One turn moves every row onto another: examples first, then more rows asked:
gama: 1.00,-1.62,0.89,-1.41,0.01,2.62,-1.65,0.23,0.01,-2.82,-0.22,-1.02,-2.61,0.92,-0.72,2.68,-0.31,0.82,-1.28,1.28,-2.30,-1.79,1.10
fazuz: 0.10,1.01,-0.19,2.86,0.25,1.98,-2.98,-0.15,-0.92,-1.22,0.84,-0.74,-1.44,1.85,-0.69,4.46,0.13,-0.26,-2.14,-1.19,-3.13,0.65,3.41
zamur: 0.22,0.52,0.15,1.97,-0.93,-0.18,0.78,0.72,1.79,-1.52,-0.41,-0.50,-1.81,3.98,1.22,-0.76,0.58,-1.85,-1.84,-1.40,-5.63,0.42,-2.07
fusoz: 0.67,-1.18,0.09,-0.47,-1.16,2.48,1.08,1.21,1.72,-1.15,-1.06,1.60,0.50,3.32,-0.01,-2.14,0.69,-1.21,0.30,-4.56,-1.73,0.69,-0.17
koruz: 1.76,0.09,-2.73,-1.44,-0.55,-1.04,-1.51,1.11,0.71,1.57,-1.13,1.59,-0.15,0.84,-0.09,3.52,0.25,1.05,-0.79,-1.83,-0.15,-0.68,-0.32
Fipu: -0.67,1.97,0.65,1.35,0.72,0.71,2.02,0.24,0.87,-1.48,-0.41,-0.62,-2.19,2.53,-0.10,2.36,1.61,1.90,-1.18,-0.93,2.09,0.17,2.67
lipeg: 0.57,1.96,-1.98,2.01,2.89,0.86,-1.31,-0.31,2.39,-0.45,2.64,-0.18,-2.87,1.17,-1.09,0.98,-0.53,2.22,-2.77,-0.68,-0.33,-1.41,1.96
bozi: -0.67,0.41,-1.89,0.21,1.32,2.70,0.59,-1.84,0.02,-1.62,0.81,-3.14,-3.20,1.65,-1.55,-0.09,1.73,1.61,0.72,-2.25,0.22,-0.14,3.09
Lipe: 2.99,0.46,-1.58,0.63,-1.42,1.77,0.84,0.90,1.66,1.74,-1.28,-1.09,-4.64,1.53,-0.07,1.94,0.10,2.63,-0.73,-0.31,-1.07,-0.27,-1.58
mugu: 3.09,0.35,-0.14,0.27,-0.89,1.12,-0.58,-0.25,-0.60,-2.42,0.13,-1.16,-2.43,0.97,-2.31,2.85,0.23,-0.50,-1.95,-3.39,-5.20,1.94,-0.49
Tanor: -1.49,0.27,-3.51,1.20,-1.52,2.16,-0.81,0.48,1.07,0.82,1.50,-0.39,-0.98,3.42,2.64,-2.00,0.52,0.03,0.04,-4.24,-3.31,-0.01,-1.37
Foge: -1.30,0.11,-1.10,2.87,-0.50,2.90,-1.18,1.43,2.36,0.05,-1.67,0.52,-0.06,2.77,1.71,-1.36,2.47,0.75,0.08,-4.68,-0.25,0.84,1.02
deban: -3.34,3.46,-0.11,2.61,-1.58,0.86,-0.98,-0.25,0.75,-0.34,-1.44,1.25,0.60,2.38,1.17,2.20,1.40,-0.95,-0.32,-1.37,-0.90,-0.12,0.89
pige: -0.04,3.87,-2.96,-1.22,1.09,2.66,-0.80,-1.42,1.38,0.75,0.28,1.32,-1.78,3.19,-2.39,1.97,-0.06,1.36,0.28,-1.82,-4.74,-0.20,-1.30
Vana: 0.55,2.10,-2.49,0.87,-0.88,4.11,-0.76,-0.27,-0.86,0.85,-0.58,-0.90,0.12,2.93,1.87,2.45,-1.77,1.80,-1.10,-0.32,-3.83,-1.04,-1.80
fano: -1.27,0.52,-0.59,-1.64,-1.01,0.01,1.38,-0.23,1.40,-1.47,-2.26,1.25,1.32,0.80,-0.04,0.95,0.52,-2.01,0.54,-2.57,-3.63,-0.42,-1.03
tebap: -2.72,2.07,-2.29,2.13,0.91,1.95,-2.22,-2.43,0.47,-1.54,0.00,-1.94,0.04,3.64,-1.54,-0.60,2.04,-0.80,0.19,-3.53,-2.55,-0.63,-0.12
vuk: 0.64,-0.40,-1.91,-0.02,-1.12,2.45,0.76,1.04,-0.01,-0.92,1.87,-1.74,-4.31,3.25,2.11,-1.00,1.54,2.81,-0.79,-2.63,0.64,0.37,0.58
votos: -0.70,2.18,-3.18,-1.65,1.54,2.31,-1.90,0.60,1.09,-1.58,-0.27,1.91,0.10,1.15,1.67,2.26,0.04,2.04,-2.43,-1.66,-4.34,-1.53,-1.51
mapar: 0.31,-0.03,0.11,-2.56,-0.45,0.48,2.98,0.66,0.89,-2.75,0.12,0.54,-2.37,-0.61,0.36,0.76,0.76,1.06,-0.47,-2.01,-0.36,0.44,1.92
nivad: 1.60,-1.66,0.34,0.32,1.24,0.08,2.21,1.10,1.89,-2.57,0.24,-2.70,-3.97,2.29,0.73,-0.19,1.35,1.48,-1.68,-0.78,-2.47,0.34,0.88
mizi: 1.80,-1.05,-2.87,1.86,0.32,0.73,-1.98,1.74,0.69,2.25,2.03,0.22,-2.09,3.38,1.82,2.27,-1.05,0.48,-2.21,-1.12,-2.80,-0.25,1.52
Balit: 1.79,0.11,-0.93,-0.27,0.32,4.94,1.47,-0.37,0.45,-0.69,2.83,-0.86,-2.76,2.50,-2.24,1.51,-1.53,1.84,-0.86,-4.02,-2.25,0.48,0.67
gebak: -0.66,0.36,0.24,0.22,-0.50,2.33,-1.71,-1.19,0.19,-3.04,-1.54,0.54,0.41,2.33,-1.72,-2.19,1.59,-2.02,0.32,-2.27,-0.60,-0.47,1.31
totat: -0.23,1.04,-0.29,-0.23,0.01,2.25,-1.53,1.29,1.62,-2.39,0.04,-0.07,-1.41,-1.16,-0.03,3.41,1.62,4.41,-1.43,-3.86,-0.17,0.33,0.03
Rilu: -0.15,4.05,-0.02,2.34,0.63,1.41,-0.81,-0.28,1.33,-0.45,1.87,-0.20,1.19,1.46,0.10,2.18,-1.94,2.61,-1.38,-1.24,-4.53,0.60,-0.65
bot: 0.05,1.14,0.20,3.54,-1.09,1.09,0.50,0.78,2.41,0.01,-3.84,0.64,-1.38,1.49,0.97,-0.75,1.67,-1.57,-0.52,-1.13,-1.64,0.73,1.42
tes: 1.97,1.26,-3.65,-0.48,-0.04,0.89,-2.78,-0.90,-0.29,-0.51,0.93,-0.92,-1.20,1.10,-2.48,1.47,1.46,2.01,-0.81,-5.50,-1.27,0.73,-1.33
Nomo: -0.01,1.96,-0.03,-0.13,-0.63,1.38,-3.40,-0.30,1.26,-1.09,-0.04,-1.20,-1.39,2.00,-0.66,1.84,0.76,2.78,0.43,0.01,-6.00,0.31,-2.20
rore: 0.64,0.74,-0.92,3.20,0.32,1.24,-0.91,-0.44,1.84,-1.84,-0.34,-0.32,-2.14,2.33,-0.27,-4.08,1.10,-2.15,-1.38,-1.79,-2.83,0.17,1.02

lipeg goes to totat
bot goes to fusoz
Where do these go?
Vana goes to pige
zamur goes to Tanor
Fipu goes to mapar
fazuz goes to koruz

